(in the rows, 128 means zero)
The rows of R fall into 4 groups, and each row is roughly a mix of its group's hidden directions.
R, 147 rows:
[[144 130 134 150  85 135 112 137 128  79]
 [166 130 147 101 140 133 156 139 169 125]
 [ 96 117 142 150  97 155 115 113  90 127]
 [151  81 138 150 144 130 152 141 147 154]
 [118 102 108 164 117 105  87 152 132 130]
 [116 165 117 119 178 114 151 130 115 110]
 [ 85 107 125 119 154 137 131 117 101 166]
 [133 134 125  93 156 112 136 159 171 140]
 [131 113 104 106 129 105 105 129 137 182]
 [138  98 146 153 139 149 103 108  99 159]
 [112 149 107 125 184 111 130 104 122 117]
 [145  98 109 128 142 139  92 125 165 102]
 [117 116 105 131 155 121 111  71 141 136]
 [140 147 108 145  80 112 136 157 141 106]
 [111 143 140  77 147 111 139 136  92 130]
 [121  95 105 128 161  99 112 103 140 101]
 [134 151 164  86 127 149 157 133 117 113]
 [105 162 154 153  87 131 122 137 118 106]
 [108 116 108 128 180 121 109  93 128 136]
 [133 125  92 107 135 128  95 101 160 155]
 [105 140 151 163 139 124 131 162  94 107]
 [ 97 104  84 131 154 108 136 115 129 104]
 [ 81 139 115 138 120 125 114 112  82 138]
 [ 92 133 109 123 171 139 145 119 123 164]
 [160 158 138 136 103 146 116 123 129  82]
 [147 104 159 126 127 142  94  84 117 135]
 [114 108 141 117 111 147 109 154 168 162]
 [155 141 179 116  93 122 119 145 118 134]
 [115  94 113 164 115 116  89 144 112 113]
 [167 145 134 153 110 133  91 139 142  99]
 [165  78 126 134 139 146 138 123 144 152]
 [125 100 129 114 175 138 101 119 136 162]
 [108 145  95 152 129 114  84 121 101 116]
 [ 97 175 134 117 118 116 133 124 102  95]
 [135 106  96 121 168 110 129 158 154 144]
 [ 97 122  85 139 114  95 124 126 107 102]
 [168 126 139 127 147 178 106 121 123 144]
 [ 78 141 136 135 128 102 163 104 119 135]
 [145 115 160 116 122 137 112  71 130 137]
 [107 154 131 123 183 124 146 132 100 120]
 [124 168 146 127 121 132 164 117  99 161]
 [ 99 148 164 153 142 136 117 146  98 104]
 [126 121 114 101 191 119 139 130 139 122]
 [101 142 119 124 187 129 143 116 107 124]
 [150 116 168 117  99 143 120 168 125 144]
 [119 135 148 178 126 151 125 137 102  96]
 [156 100  96 103 135 120 142 119 160 154]
 [157  81 107 129 142 122 138 137 137 165]
 [104 113 118 161 100 147 130  88 104 132]
 [144  93 123 124 131 132  86 140 161 100]
 [148 140 128  98 159 109 136 154 168 143]
 [127 127 122 175 112 139  90 107  98 127]
 [106 120 100 126 165 130 135  85 116 104]
 [114 115 132 146 144 111 130  87 157 168]
 [149 117 147 127 165 156  93 105 114 146]
 [119  93  97 161 140 140 110 129 165 124]
 [ 98 177 134 110 118 127 103 119 111 103]
 [150 135 118  92 103 126 126 130 123  76]
 [ 84 143 118 130 130 104 167 138 145 152]
 [ 94 151 104 142 121 116  92 125  92 118]
 [158 148 123 117 145  92 126 159 164 138]
 [124 146 154 134  70 144 104 133 123 122]
 [104 117 133 154 100 148 123 101  84 121]
 [ 96 130 146 137 100 136 168 112  98 111]
 [ 87 110 128 131  98 134 169 150 114 123]
 [153 136 148 130 102 147 106 153 153  89]
 [125 145 137  87 119 152 129 173 105 123]
 [129 114 151 123 150 123  98  79 132 155]
 [109 152 117 119 183 104 137 108 124 122]
 [127 131  90  99 132 104 117 134 171 150]
 [163 135 133 155 107 125  96 144 128  88]
 [126 117 155 107 175 145 121 117 126 166]
 [104 141 122 114 185 121 146 107 113 118]
 [144 119 175 111 106 132 123 170 121 141]
 [ 81 144 125 143 121  95 155 108 136 146]
 [ 78 120 104 150 130 110 159 126 118 148]
 [ 86 134 118 147 114 139  94 117  90 128]
 [109 108  93 104 138 102 133  96 145 102]
 [143  89 138 157 139 140 114 116 110 169]
 [ 87 134 116 141 122 131  94 122  83 123]
 [156 143 136 143  84 132 136 124 129  83]
 [146  85 139 146 150 146 110 115 120 165]
 [167 114 144 122 127 127 158 137 175 138]
 [ 94 143 107 152 117 124 106 105  86 133]
 [133  91 119 121 120 133  91 154 158 101]
 [110 135 112  74 144 113 140 127 104 104]
 [157 115 152 118  92 154 126 169 123 126]
 [139  94 111 132 123 135  94 147 155  91]
 [156 133 158 140  98 103 122 142  98  98]
 [130 138  92 150  93 127 139 167 131 103]
 [110 170 105  97 119 110 135 118 156 105]
 [110 158 163 103 110 151 156 117 119 149]
 [106 171 141 108 101 118 140 105 106 106]
 [121 165 117  95 104 127 135 117 156  93]
 [165  80 126 139 116 144 128 129 140 160]
 [153 105 125 178 141 137  96 136 138 112]
 [133 101 125 185 109 127 114 129 157 131]
 [135  90 111 130 137 130  90 145 153  95]
 [107 132 100 148 157 116 117  78 122 122]
 [152  84 112 156 141 128 144 129 149 159]
 [100 126  85 153 102 117 145 154 131 111]
 [124 145 165 136  72 143 127 115 131 121]
 [142 122 100 159 135 109  79 144 135 112]
 [114 161 134 134  76 128 104 144 111 114]
 [106  95  89 126 167 109 127 122 131 145]
 [109 127 108 103 149 109 172 110 136 156]
 [135 110 107 108 192 125 134 128 135 124]
 [139  90 140 158 142 137 105 142 110 165]
 [ 91 125 109 132 142 117 137 107 118 180]
 [124 128  99 108 133  96 133 153 172 148]
 [126 137 156  88 123 139 180 127 130 127]
 [144  89 144 148 141 141 132  97 110 164]
 [132 164 124  85 131 125 156 109 101 115]
 [ 83 137 105 143 119 113  97 129  93 131]
 [162  79 113 148 142 139 138 133 144 150]
 [161 114 147 123 131 149  94 171 116 134]
 [161 102 146 123 124 142 160 127 172 132]
 [120 162 135 110  96 134 126 140 163  91]
 [104 147 115 124 182 108 135 106 114 115]
 [101 125  95 137 102  85 138 141 146 112]
 [128 104 111 139 192 128 121 121 124 139]
 [113 118 128 110 178 160 146 103 121 145]
 [134  94 148 152 142 135 112 123  96 168]
 [143 126  93 170 112  92 115 118 120 111]
 [119 164 137 144 136 139 161 120 100 167]
 [140 110 120 100 153 117 124 166 165 107]
 [127  99 167 101 156 147 120 104 110 139]
 [115 124 127 158 170 114 134  94 128 162]
 [148 118 146 116 142 166 124 173 103 126]
 [140  96 115 115 133 141  90 139 165 101]
 [165 161 159 132 124 164 123 137 120 148]
 [164 143 112 131 113 128 134 109 117  75]
 [152 127 144 121 170 164 107 143 118 153]
 [135 114 107 187 106 136 128 123 150 117]
 [158 111 132 174 105 113 113 114 143 102]
 [124  96 104 158 137  99 118  98 150 108]
 [157  80 137 145 139 137 144 122 106 157]
 [162 123 142 119  84 130 120 167 146 131]
 [123 121 110 179 100 117  90 125 125 130]
 [ 98 175 133 117  95 114 108 133 111 117]
 [112 169 122 104 118 119 150 127 149  87]
 [154 130 138 145  83 136 128 132 144  85]
 [ 99 168 144 108 110 108 126 130  89 119]
 [116 165 145 120 129 135 161 122 103 169]
 [112 137  80 146 157 126 130  92 142 131]
 [112 115  94 145  87 116 137 125 125  88]
 [130 145 151  66 141 136 120 144 115 134]]
One row of each group comes first, with its name. Which group is each row after those in?
[ 86 131 107 141 120 128 108 114  82 114]
<89>
[106 142 133 170 143 115 154 149 101 102]
<69>
[ 97 117 107 124 180 131 133 101 131 147]
<31>
[129  90 108 117 134 127  93 139 160  97]
<81>

[158  79 126 149 141 144 123 125 116 158]
<69>
[110 135  97 150 140 114 123  76 122 108]
<31>
[155  81 125 151 138 129 149 142 148 154]
<69>
[151 141 148 104 120 103 124 157 165 156]
<31>
[ 85 104 114 136 102 106 144 113 114  99]
<31>
[ 89 104 119 115 142 124 159 113 124 169]
<89>
[140 115 164 131 124 140 155 136  78 112]
<69>
[127 130 151  92 127 134 185 123 136 138]
<89>
[146 114 175 111 145 155 112 109 101 132]
<31>
